In the data rows, zero lies at 4.5, halfway between 4 and 5.
Some points:
[3 3 4 2 9 4 5 5 5 6 3 3 6 6 4 5 7 5 2 6 5 9 5 4 3 4 6 6 5 4 5 5]
[4 8 4 6 6 3 4 5 4 6 4 8 5 6 6 2 2 3 8 2 6 4 2 8 7 7 3 7 1 5 6 1]
[6 3 1 5 2 3 5 2 3 6 4 5 4 5 5 4 4 4 4 6 9 5 3 4 4 9 6 8 3 4 3 2]
[7 7 2 4 5 6 2 3 5 8 6 6 4 6 6 6 4 4 2 2 5 5 3 4 4 5 5 5 9 4 4 4]
[4 2 3 3 5 7 5 5 8 4 5 4 6 3 4 4 2 3 4 3 3 4 5 4 4 4 5 7 4 2 5 6]
[2 6 5 4 6 6 8 2 4 7 3 4 4 5 2 3 5 5 3 5 6 4 3 3 5 2 6 2 6 6 6 4]
[5 5 2 4 5 1 4 4 6 5 4 1 6 4 5 5 4 5 4 5 5 6 2 3 4 4 4 3 3 7 4 7]
[3 5 5 5 6 4 8 7 4 5 3 5 3 5 4 7 5 6 4 4 6 4 5 2 2 7 7 5 4 7 6 9]
[5 4 6 4 7 6 7 4 4 7 3 8 3 6 6 3 3 6 8 6 6 0 4 6 3 2 8 5 6 7 3 4]
[2 6 3 3 5 5 7 6 4 5 6 6 5 5 6 7 6 1 4 2 5 4 3 7 3 4 5 6 5 4 4 6]
[3 4 3 6 1 6 4 3 5 8 1 6 5 5 4 4 3 4 5 3 6 3 2 6 1 6 7 4 4 2 5 7]
[5 4 6 5 4 3 5 5 7 5 5 4 2 6 3 6 5 2 5 5 4 2 3 2 8 6 1 2 4 3 4 5]
[4 3 6 4 6 5 5 5 2 6 6 3 3 5 5 4 1 7 4 3 2 6 4 5 5 7 5 3 4 0 6 4]
[6 5 4 6 8 4 2 6 3 3 5 1 5 4 1 6 0 2 2 3 5 2 3 0 5 2 6 6 4 6 2 6]
[4 6 7 6 8 4 6 5 6 4 3 6 6 2 5 6 4 5 5 7 4 4 2 1 6 2 4 6 3 7 3 3]
[5 4 7 4 7 4 2 6 6 7 5 4 5 6 8 3 4 4 0 8 3 5 5 6 6 4 2 3 4 8 4 5]
[7 6 5 4 4 4 5 3 6 0 4 3 4 5 7 5 3 4 3 5 6 4 4 6 5 2 5 5 1 4 6 7]
[8 5 6 5 6 6 3 5 7 4 7 3 4 5 3 5 7 3 5 3 4 8 6 2 7 7 5 5 4 6 5 5]
[5 6 6 6 9 8 1 3 5 5 3 6 7 5 2 4 5 3 2 4 6 4 4 5 6 4 5 6 4 6 5 6]
[0 6 7 3 1 3 4 2 6 3 5 3 3 4 3 3 6 3 3 4 4 7 4 5 7 6 7 5 5 7 2 3]
[3 1 7 8 6 4 3 1 3 5 5 5 5 4 3 4 6 6 5 5 5 5 4 5 4 4 5 5 6 4 3 2]
[5 5 5 6 4 6 8 1 7 4 5 6 8 5 5 6 1 3 4 8 6 2 4 6 3 5 2 3 5 2 5 4]
[4 5 5 4 6 1 5 4 6 5 4 8 5 4 3 5 4 3 4 4 4 5 3 4 3 3 7 4 2 3 5 4]
[2 2 4 6 5 4 5 5 8 3 7 6 5 2 5 4 5 5 4 5 2 3 4 6 5 4 4 3 7 6 1 4]
[7 5 4 4 3 5 6 3 5 4 1 6 6 3 3 3 6 7 3 3 6 1 2 5 7 4 7 6 5 5 7 5]
[3 4 0 4 6 3 5 5 3 6 5 4 8 2 6 5 4 7 5 5 4 4 6 5 8 5 3 7 4 5 4 5]
[4 5 7 6 4 6 4 5 3 7 4 5 7 7 6 5 7 2 6 3 6 1 2 4 3 6 6 1 4 2 4 2]
[6 3 3 8 6 4 5 3 7 8 4 3 2 3 5 3 2 4 6 3 6 6 8 3 7 3 4 7 5 3 3 5]
[4 2 6 1 3 1 5 3 2 4 5 5 4 5 4 3 6 6 3 4 5 3 5 6 4 4 0 4 2 3 3 4]
[7 5 8 3 3 4 4 3 3 6 7 2 6 2 8 1 8 7 7 2 4 6 4 2 5 6 0 4 4 4 5 7]
[6 3 6 6 2 4 5 3 8 5 5 4 5 8 2 6 6 5 6 4 6 3 6 8 3 5 3 6 4 4 5 7]
[3 5 3 8 6 3 9 7 5 6 0 3 6 5 2 2 3 2 5 4 7 5 5 5 3 4 6 2 3 4 3 4]
[4 1 2 3 1 5 2 3 4 4 2 6 5 3 3 2 5 2 2 4 4 4 3 4 6 2 4 2 5 4 6 5]
[3 7 3 5 1 3 3 4 7 5 3 4 5 6 5 4 2 6 9 4 5 4 3 7 2 6 7 2 6 3 6 5]
[6 1 4 4 6 3 4 1 3 2 9 5 3 5 8 3 8 1 3 3 3 6 7 4 3 5 1 4 5 8 6 7]
[4 4 5 5 4 6 4 6 4 7 5 8 5 4 4 6 8 4 5 3 4 5 5 6 6 4 5 3 3 3 5 6]
[4 3 4 4 6 5 3 7 4 2 7 5 6 5 4 3 7 4 7 7 6 4 2 4 7 6 8 5 7 4 4 6]
[3 2 4 0 4 7 5 4 4 7 5 0 1 4 4 3 6 2 8 8 3 2 5 5 4 6 3 5 4 6 7 2]
[5 6 4 6 2 4 3 6 7 6 4 4 4 5 3 3 6 4 7 6 4 5 3 6 3 6 5 5 6 6 5 5]
[3 3 5 6 4 5 6 6 4 5 3 7 5 7 1 8 1 6 3 5 5 6 3 2 6 3 6 4 6 7 7 5]
[3 5 3 4 7 5 3 4 4 3 2 7 4 1 6 5 3 5 5 4 6 3 8 1 4 7 6 1 5 5 1 3]
[8 5 3 3 4 5 6 7 6 5 0 6 5 7 6 3 5 3 5 4 7 7 5 5 3 4 6 5 7 5 1 4]
[5 2 9 4 3 6 6 5 6 6 1 7 3 5 5 6 4 6 8 4 7 6 2 5 3 9 5 6 2 2 5 2]
[5 6 6 3 2 3 4 4 4 4 5 3 4 3 4 5 3 4 8 5 7 7 3 7 5 6 5 3 6 4 5 6]
[6 6 3 2 4 4 3 6 5 2 5 7 0 5 5 2 6 6 4 6 4 4 4 7 2 5 3 7 2 4 6 5]
[4 8 3 6 3 8 7 7 5 8 2 4 3 2 4 6 3 1 4 4 5 2 8 4 5 5 6 5 3 4 6 3]
[6 5 5 5 7 3 5 6 4 3 4 4 5 6 5 5 4 5 5 2 6 6 4 6 5 4 6 0 5 2 5 3]
[5 3 6 1 2 4 0 4 5 6 7 3 2 4 7 6 6 6 3 4 4 3 6 6 4 3 5 5 5 6 4 3]
[7 2 5 7 4 4 6 7 5 4 4 3 6 6 3 6 4 6 4 4 1 5 3 3 5 3 5 7 5 6 3 2]
[5 4 4 2 5 5 4 4 7 5 3 1 5 6 5 7 6 7 6 0 2 4 5 4 3 4 3 4 6 6 4 5]
[6 7 6 2 2 2 5 3 3 5 7 4 7 4 4 6 4 3 3 4 3 4 6 5 3 8 4 5 7 7 5 3]
[2 6 3 5 3 7 3 7 5 6 4 4 6 3 4 5 5 5 5 6 8 3 4 6 1 3 5 6 2 2 4 4]
[1 6 4 8 5 2 4 4 2 5 3 6 5 7 5 4 3 4 4 3 1 5 5 3 3 5 3 7 5 4 7 5]
[6 3 3 5 3 5 4 6 3 4 5 6 6 5 5 5 4 5 1 5 2 5 9 5 6 4 4 4 3 6 3 4]
[4 5 6 2 4 5 7 5 5 2 8 3 3 5 6 4 4 5 4 4 5 4 6 5 7 3 5 4 4 5 3 4]
[3 5 5 5 4 3 6 5 6 4 6 6 3 2 5 5 4 5 4 4 0 5 1 3 1 3 6 6 2 4 4 2]
[3 4 4 4 3 7 3 2 3 1 2 3 4 6 5 3 4 2 6 6 3 7 6 5 4 5 4 5 7 3 5 3]
[7 2 2 5 3 3 6 7 5 3 7 5 5 4 5 4 6 8 3 5 4 3 6 8 5 6 3 3 7 6 8 3]
[1 5 4 5 5 4 4 6 4 3 3 6 3 4 3 4 5 5 5 6 6 2 4 4 6 4 0 6 8 4 1 7]
[3 5 5 6 5 2 3 5 3 5 6 5 1 2 7 5 4 5 2 4 6 7 6 4 6 1 3 4 8 6 7 5]
[7 5 4 5 4 4 3 2 3 2 4 5 2 8 5 6 5 5 6 7 2 4 5 5 3 6 3 4 6 5 2 5]
[5 4 5 6 7 5 4 6 4 3 3 5 4 3 5 2 4 4 3 4 2 6 6 4 3 5 3 3 4 3 3 3]
[7 5 5 5 3 4 5 4 4 4 6 3 5 4 2 5 6 5 5 5 3 4 7 4 4 5 3 6 6 6 6 4]
[6 4 5 6 5 6 7 7 1 4 6 4 3 1 5 3 5 2 4 6 2 6 2 4 3 5 4 6 7 4 4 8]
[4 2 2 7 3 8 5 4 1 5 5 6 3 5 5 6 3 5 5 2 6 8 3 6 5 0 3 4 2 7 3 5]
[6 5 6 1 1 6 5 3 3 4 3 3 2 6 4 4 6 7 6 3 1 6 5 8 7 5 0 5 7 2 5 5]
[2 5 3 6 9 4 5 3 5 6 2 4 3 3 2 7 3 5 4 5 3 3 4 9 6 6 9 6 4 2 5 5]
[5 5 7 5 2 2 3 7 3 5 1 5 6 6 4 3 4 3 9 5 5 1 5 6 3 6 7 6 6 1 7 1]
[6 4 5 5 4 6 4 3 6 2 4 3 5 3 6 3 4 7 5 4 5 3 4 4 4 5 3 6 5 7 7 3]
[6 7 6 2 6 6 4 3 3 5 5 7 8 1 1 5 5 5 6 4 4 8 7 4 4 2 4 3 3 6 2 6]
[6 4 5 1 2 5 5 4 2 4 5 7 7 5 7 7 4 3 8 8 3 7 5 3 8 3 5 6 4 2 4 4]
[5 4 2 0 6 4 2 4 5 3 6 5 2 4 4 7 5 6 3 5 4 8 4 2 5 5 0 2 5 6 7 6]
[4 2 5 6 5 6 2 5 3 3 5 4 6 5 5 5 3 3 5 4 3 5 4 2 3 2 3 4 5 8 6 4]
[2 3 9 4 6 5 4 6 4 1 3 3 6 3 8 7 4 4 0 2 8 5 8 4 4 2 4 7 5 7 5 6]
Along one direction, these points spread out more than along any other. Take the direction at right angles to it along which they spread out most. Go by this last direction. Where along it does each point below lie, from 0 to 99? The average is 50, and the first point in the table lies past the average. One standard deviation of the points above along it is 16.
[8 5 4 7 3 3 4 5 1 4 2 3 3 2 4 8 7 4 5 6 4 4 2 8 4 5 4 3 4 4 4 3] 37
[3 6 2 8 5 6 6 4 7 6 4 6 6 6 6 4 3 5 3 4 5 4 1 0 5 2 7 5 5 3 4 4] 76
[5 6 3 4 5 3 4 5 5 5 7 6 4 2 1 3 5 4 5 5 6 5 7 2 1 2 3 7 6 2 6 2] 52
[5 6 5 4 4 2 3 5 3 6 4 3 5 8 4 4 5 6 4 6 5 3 5 3 5 3 6 5 5 1 5 7] 46
[3 7 5 6 6 5 7 4 5 4 5 3 5 5 6 6 6 6 2 5 7 6 5 1 5 2 7 4 4 2 5 1] 70
[5 5 6 3 0 2 4 5 6 6 5 5 4 3 3 4 4 3 4 5 3 4 6 5 5 5 4 2 3 5 3 4] 37
[3 6 1 6 6 6 6 4 3 2 7 3 5 8 3 3 5 6 1 4 5 4 6 2 6 5 5 4 2 6 3 4] 70
[6 3 5 5 4 3 3 3 4 3 6 6 2 5 6 4 6 6 6 5 3 3 7 2 5 4 8 3 2 5 6 8] 47
[5 3 5 2 5 5 4 4 3 2 9 1 4 5 5 7 5 4 4 4 4 5 6 5 7 3 2 4 5 6 6 5] 47
[3 5 6 3 3 7 3 6 3 4 8 4 5 5 2 2 1 9 5 5 4 5 5 6 2 7 5 3 4 4 5 5] 36
[2 8 3 9 5 6 4 5 7 6 4 5 6 3 6 6 5 6 4 8 4 6 6 3 6 4 5 4 4 5 4 5] 71
